In the data rows, 128 means zero.
A hidden rule labels the rows of this table. It goes by one to three of the table's principal directions, not those with the most spread.
[176  82 157 106  91 182 155 206 108 103  31  77 127  79 232 136 182 169 193 180 154 220 160 171 149 123 138 200 163  88 159 127] P
[181 159  77 117 155 215 168 143  75 171 101  78 142 116 144 196  85 124 156 112 134 166  90 172  51 147 147 195 200 140 174 150] X
[107 131 143 164 145  66 137  93 189 145 144 136  71 101  94 135 113 109  53  94 128  97 138 106 122 156 130  59  97 119  89 137] F
[ 84  61 179 130 140  28 112 123 194  98 116 143 100 126 114 131 161 126  52 109 118  96 212 174 142  66 154  57  89 141  89 112] F
[164 179  66 124 143 169 156  89 100 150 164 168 136 126 104 126  66 128 170 162 133 141  69  68  93 159 102 141 154 133 168 155] F
[175 166 133 152 126 203 140 145 106 165 144  59 113 106 140 152 111 114 138 100 120 127  95 153 123 170 125 202 188 113 133 122] F
[107 169 150  95 139 208 134 197  95 136 105  48 119 124 133 205 135 116 144  92 141 191  84 185  72 162 163 199 155 146 142 120] L
[101 132 146 168 136  44 145  83 180 148 145 156  93 112  79 108 109 142  58 102 112  78 117 114 117 148 110  63  98 114 104 140] F
[140 170 143 177 135 110 129 134 116 156 136  51 126 102  89 133 104 135 130  76  89  81  87 194 125 140 122 157 151 135 120 163] L
[136 151 136 158 132 171  84 109 158 149 231 109 104 165 106 123 140  45  68  78 130  74 137 100 155 183 123 138 143 130  71  69] X
[162 138 114 123 123 228 118 187  70 130 137  25 173 143 177 155 161  83 199 103 134 164 109 175 143 160 149 234 181 119 148 114] X
[142 129 118 120 122 116 147 118 135 120  85 170 104  87 146 126 101 162 150 177 142 162 131  83 129 112 119  99 116 117 143 159] Q
[176 138 138 148 105 134 141 137 122 135 106 117 116  84 150 113 112 154 158 155 127 150 110 110 154 141 104 142 143  89 136 155] R
[111 108 139 102 143 148 129 161 130 114 134 110 132 142 137 163 156  96 117 114 143 169 153 150 102 132 162 147 126 146 127 105] X
[166 110 104 154 125  87 153  95 118 148  95 167 143 105 130 102  94 166 124 144 112 108 144 110 124  98 113 100 124 122 138 163] J
[112 102 155 116 147  22 155 126 150 115  82 165 121 100  78 147 104 183  89 137 107 139 146 179  73  66 138  65  96 154 138 172] J
[ 78 159 140 122 163 100 118 107 161 141 184 171 102 154  51 157  98  97  48  91 128 111 119 107  65 143 140  81  97 175  96 113] R
[158 116 141 143 109 125 134 155 113 123 115 125 165 124 150  95 134 159 166 156 120 139 131 154 131 111 110 171 156 113 144 137] X
[178 124 145 203 110  95 119 119 139 157 111 102 124  91 140  86 110 148 114 113  99  63 156 152 167 109 106 134 151 112  95 150] Q
[138 168  81 106 128 190 156 147  46 141  84  95 171 128 138 132 117 162 213 139 122 157  67 146  97 145 130 195 141 158 182 162] F
[154  55 174 114 121  50 174 173 146  81  57 160 131  63 158 113 144 190 157 200 127 211 198 158 116  61 140 124 109 130 156 167] L
[152 221 112 135 136 229 129 138  80 180 160  45 106 124  95 177  97  97 130  68 119 124  36 137  99 216 127 191 161 143 127 130] R
[206 143 111 164 100 104 214  96 117 139 112 119  97  37 132  65 115 188 192 185 110 155  65  80 166 202  73 145 124  74 181 192] J
[145 125 155 158 129 113 127 145 150 140 124 103 113 103 134 143 116 122 105 110 127 131 141 149 122 126 132 130 147 107 110 136] R
[247 120 135 205  88 142 183 136 122 166  70  83 109  33 196  76 113 186 169 164 114 130 130 136 166 158  85 191 190  63 144 171] F
[197 179 123 150 127 190 170 159  79 167  94  45 114  68 131 153  97 156 171 117 109 153  74 178  96 170 124 213 180 137 156 170] F
[106 126 117 123 159  73 145 106 141 132 133 168 127 128  82 148  97 126  92 117 123 132 133 118  79 112 143  76  95 156 128 152] X
[ 75  90 143  71 130 154 136 192 116  93  57  87 141 139 180 177 189 133 154 128 158 202 146 184 103 116 176 152 119 130 152 111] F
[109  98 139 124  91 120 114 125 129 111 104 157 148 149 169  78 164 160 146 156 134 113 139 105 180 112 107 122 115  91 129 104] P
[154 110 126 136 120  99 154 145 106 116  81 108 149  93 144 108 134 167 177 152 112 147 135 161 137 105 127 147 125 131 155 170] F
[114 139 104  89 131 145 118 127 102 118  97 158 137 139 129 148 112 144 151 150 139 149 117 111 114  99 134 109 115 148 144 140] P
[133 119 116 136 110  65 112  82 128 107 137 187 143 127 111  69 110 158 155 168 108  89 131  78 189  82  95  74  93 117 130 153] R
[130  46 151 135 119  55 102 138 137  86 116 111 168 141 148  94 183 126 133 126 103  95 212 191 191  49 144 111 110 132 115 123] X
[ 56 138 126 102 162 121  83 113 146 128 178 133 126 195  72 171 138  72  55  64 129  85 134 149  97 123 159  84 102 176  91  88] F
[118 161 107 112 132 161 132 132  99 133 115 108 128 124 126 149 116 128 161 124 133 147  87 117 120 147 133 140 124 135 146 145] L
[ 88 116 122  39 144 167 138 168  98  89 106 113 140 155 129 187 166 123 158 139 148 204 114 168  88 121 167 147 117 159 170 113] X
[ 98  99 152 116 123 121 123 144 141 112 142 121 135 152 134 123 175 112 107 114 133 134 148 140 136 141 140 132 110 124 118  94] J
[124 119 142 167 121  38 139  95 141 133 102 158 121  95 101  81 105 178 113 131  95  78 143 122 149  90 110  81  91 136 116 167] P
[100 141 107 130 163 104 103  97 143 137 172 169 140 169  78 140  95  99  85 105 123  83 141 129  85  99 137  92 126 176 107 121] L
[101 150 115 181 154  83  95  41 199 165 240 165  84 167  55 113 103  55   9  62 119  16 133  74 137 172 112  45 109 132  59  92] F
[152  57 148 109 115  55 152 158 129  77  64 169 156  89 163 100 143 183 179 204 127 190 190 144 142  47 133 113 107 125 159 168] R
[174 122 103 129 151 150 157 135 108 143 108 110 136  98 147 172  87 122 152 133 130 164 139 147  94 101 149 153 169 128 158 158] F
[117 151 113 114 122 111 153 113 100 134  86 150 127 108 111 124 103 176 151 144 120 141  85 102 117 129 117 106  97 130 154 166] Q
[ 76 122 146 128 138 108 115 118 161 127 147 127 104 148 109 134 153 105  73  92 131  99 141 131 126 145 141  98 100 140  98  98] F
[161 122 120 127 101 164 129 138 103 129  95 121 139 123 170 103 143 155 163 155 130 131 128 127 154 129 111 160 147 113 140 124] P
[ 74 122 106 133 131  86  88  69 149 129 155 182 139 183 103 100 126 117  87 109 122  45 138  95 155 100 118  57  95 133 100 106] P
[ 50 105 113  85 149 101  96 110 140  98 131 184 149 188 114 137 139 119 112 131 139 106 158 129 111  68 151  80  99 167 125 103] Q
[119 190 104 132 130 129 116  86 120 143 179 156 118 142  70 112  90 121 127 124 119  95  62  73 130 165  98 101 110 138 123 141] R
[123  75 140  85 110 127 138 176 115  88  37 123 141 111 193 138 173 166 171 172 149 196 167 158 138  87 149 133 115 117 153 136] P
[141 104 147 108 110 173 115 158 119 121  92 114 132 139 172 135 155 150 132 142 134 130 158 177 132  97 132 170 167 126 131  94] P
[ 96 173 100 126 133 137 123 108 106 145 122 139 139 145 106 129  97 144 144 119 126 104  74 112 108 135 117 119 124 138 139 145] Q
[ 86 120 138 122 127 144  58 133 140 109 163 112 139 181 137 134 159  75 112  95 134  84 160 136 176 100 145 116 122 135  86  83] L
[105 120 118  96 129 156 119 143  95 123 102  85 147 154 140 157 159 124 139 100 126 128 119 173 131 121 151 143 126 136 141 115] J
[116 161 111 149 141 137 131 117 126 144 160 130 131 134 106 119 112 105 127 111 129 117 105  98 111 166 126 134 119 146 119 133] L
[139 155  84 137 133 135 141  87 103 148 142 156 145 135 110 107  90 143 151 139 116  98  94  98 121 130 108 129 136 136 151 146] F
[ 91 143 132 140 153  56 146 102 171 146 108 202 100 112  81 141  74 154  64 128 135 127 126  98  55 118 127  51  93 147 112 159] Q
[122 109 140 110 114 117 143 140 125 111  81 125 120 107 152 126 147 162 148 151 133 154 130 136 143 118 128 123 115 112 145 138] P
[154  90 158 103 128  93 177 186 119  96  43 100 122  61 150 151 146 181 167 168 127 218 151 192  98  99 150 146 120 137 165 177] F
[183 152  93 186 108 124 135  90 117 156 139 136 143 106 141  70  91 143 168 148 116  88  97  80 170 147  81 133 152  86 134 163] F
[114 179 129 135 130 200  84 152  92 160 144  76 143 161 125 169 112  89 119  66 128 110  96 136 121 146 144 164 147 137 101 108] R
[ 94 122 149 140 162  78 157 121 191 148 118 155  85 114  98 170 103 130  41 105 142 134 143 150  40 136 145  82 129 136 111 129] F
[ 66 188 119 119 152 105 124 108 116 155 123 132 116 144  53 163  90 139  87  77 115 101  63 131  71 146 135  82  87 167 119 152] P
[117 122 116 119 140 187 117 141 140 136 147 117 124 156 160 162 143  76 107 109 160 146 145 116 110 154 150 148 153 119 117  86] F
[139 136 105 157 131 110 120  81 138 163 131 174 130 143 113 112  86 141  84 118 119  65 132 109 114 109 108  92 140 128 111 129] P
[ 90 157 107  62 137 197 168 158  84 125  72  76 113 127 136 186 157 149 164 122 146 189  62 167  77 179 153 168 125 148 179 130] F
[ 93 102  99 108 139 105 100 100 129 108 140 180 160 176 126 114 135 112 126 136 132 101 164 106 139  80 139  86 102 154 123 114] F
[ 98 113 144 114 141 105 139 139 156 128 101 125 109 127 125 167 134 132  88 111 141 146 134 161  88 126 146 101 125 121 126 124] P
[ 96 111 117  61 147 147 105 156 101  94 110 162 157 159 133 175 128 109 147 144 149 187 160 119 100  70 171 114 101 173 139 122] R
[145 153 125 101 121 198 142 180  86 123  84  62 129 106 161 165 139 141 193 138 140 188  90 168 114 151 139 194 159 126 162 143] L
[180 108 133 171 102 104 116 110 127 125 145 144 147 111 147  61 122 142 156 157 105  89 159 103 198  98  97 137 138 106 118 137] F
[185 121 140 185 100 127 132 137 131 134 127 109 133  79 178  88 116 127 173 150 126 137 141  86 192 134 106 155 148  68 122 152] L
[142  94 132 111 107 101 177 175  82 100  18 104 163  77 176 110 152 209 217 178 121 195 128 172 130  95 134 162 113 122 184 185] F
[139  92 147 112 120 143 123 160 136 102 101 122 127 119 173 133 155 133 148 158 141 158 175 155 141  93 141 152 148 125 133 114] Q
Which label does each new row get?
[165 166  91 126 131 127 191 112  98 148  92 162 128  81 114 123  67 189 179 178 126 172  64  94  78 148 101 136 137 123 185 192] F
[120 128 152 189 142  57 121 105 173 142 168 143 109 108  91 101 105 105  75  97 110  81 160 106 133 129 127  90 100 141  80 140] L
[160 126 145 132 114 112 150 137 149 105 115 131  91  70 144 111 128 147 163 179 136 173 128 103 157 141 111 125 123 103 140 156] L
[116 134 121 132 123  96 113 108 129 115 122 140 123 121 115 105 125 137 142 137 119 103 126 110 163 113 119  92  97 137 120 148] L
[ 39 132 124  83 168 126  87 144 125 111 172 116 156 209  75 178 160  64  82  62 134 120 132 169  77 127 178 107  90 195 105  91] X
[140 111 128 170 106  86  95  66 164 136 188 176 125 154 117  60 130 113  86 126 114  41 149  72 201 126  87  77 116  92  89 101] J
[179 138 126 165 118  74 158  99 124 138 121 176 129  75 108  82  70 180 155 173 103 123 118  86 139 103  92 112 123 117 144 185] R
[165 140 106 197 121 107 136  82 129 175 135 137 134 114 125  84  90 137 107 107 106  58 124  98 146 141 100 117 139 107 109 147] P
[ 63 123 125 107 145 139 105 136 144 119 154 121 136 181 123 151 165  78  96  90 150 126 132 131 110 153 155 114 107 141 109  88] F
[227 126 127 156  98 114 165 144  89 124  98 132 155  59 152  77  95 187 217 199 106 170 119 111 161 108  91 171 150 101 168 194] R
[180 175 128 125 125 128 170 143  96 145  81 110 107  56 109 162  67 178 168 153 120 191  61 125  96 142 113 132 135 111 165 202] R
[121 148 121 105 151 141 143 118 132 128 170 123 102 127  90 162 121  96 112 115 132 152 105 113 103 165 141 122 115 146 135 124] X
[168 131  90  64 120 231 166 185  48 118  60 107 169 118 194 172 129 155 229 180 158 244  96 134  91 130 145 208 166 121 203 146] J
[167 158 119 170 141 137 103 102 136 157 194 119 121 128  99 133  82  81 103  98 114  84 125 108 140 133 119 125 155 127  98 131] R
[124 166 108 170 103 158  84  88 118 154 163 126 136 156 137  78 117 116 139 109 117  42  99  77 197 146  93 131 137 103 100 109] Q
[100 121 120 105 132 145 106 108 130 131 177 165 151 196 108 123 142 109  90 114 129  93 130 124 113 125 125 125 134 140 122  75] J
[147 114 157 169 108  88 131 115 168 129 148 135 110 108 131  84 134 140 112 140 120 100 136 118 166 139  97 117 135  85 112 125] F
[133 158 125  97 147 186 155 186  95 129  87  76 119 102 134 188 129 125 157 122 145 208 104 166  62 162 162 181 137 167 150 149] L
[ 99 103 112  94 151  87 112 101 144  96 172 170 134 163  90 132 141  91 106 131 129 125 155 111 130 107 143  71  85 161 122 117] X
[102 179 111  33 138 255 148 199  46 127  92  63 144 153 144 225 142 128 190 119 157 235  45 169  52 172 166 222 157 152 191 111] J
[112 148 147 117 126 198 116 164 134 133 161  93 118 157 138 148 161  93 112 106 150 146 109 144 106 186 134 183 157 127 116  77] F
[149 108 128 120 118 162 131 154 110 129  85 112 141 121 178 142 136 139 149 139 138 153 149 145 130 107 138 157 154 112 140 124] P
[149 167 128 143 144 176 113 169 114 135 135  47 115 103 132 172 120  80 153  96 133 153 117 158 121 157 152 171 150 150 112 147] L
[108 108 123 109 128  97 121  99 147 121 112 169 120 143 123 133 122 149 101 139 130 105 138 128 130  89 122  76 122 116 131 121] P
[181 140 120 127 126 157 173 171  87 147  71 117 154  92 150 151  96 171 170 155 134 200 102 153  64 131 127 180 166 122 170 171] J
[142 108 115 142 101 102 115 109 100 124 101 144 171 140 147  71 132 173 165 149 103  78 137 136 179  77 103 127 128 117 138 140] P
[105 118 129 123 103 139  94 135 124 120  99 129 142 157 159 103 164 138 131 128 137 101 139 132 162 120 121 122 117 121 109 106] P
[ 49 171 118  63 132 243  76 153 122 121 165  90 110 206 138 193 180  50 108  80 178 151  80 107 121 205 155 140 120 129 107  51] P
[120 125 127 130 107  98 106 108 119 123 100 133 138 135 129 105 125 166 142 134 110  82 116 141 173  86 107  98 122 108 130 140] P
[120 134 145 115 148 142 127 165 125 114 138  98 122 118 117 160 135 100 133 115 130 167 143 153 102 131 159 154 123 167 123 130] L
[ 96  90 165 151 105  64 103 108 173 101 169 155 120 142 123  61 178 114  96 127 121  87 167  88 203 135 113  85  73 108  87  97] X
[182 118 128 165 117  96 141 112 145 120 141 136 120  82 140  89 108 135 164 168 119 129 140  99 174 119 102 125 140  96 135 161] L
[132  98 170 110  93 132 125 192 106  83  70  77 138  95 182 111 187 158 199 160 128 182 147 161 186 111 137 170 112 112 142 137] L
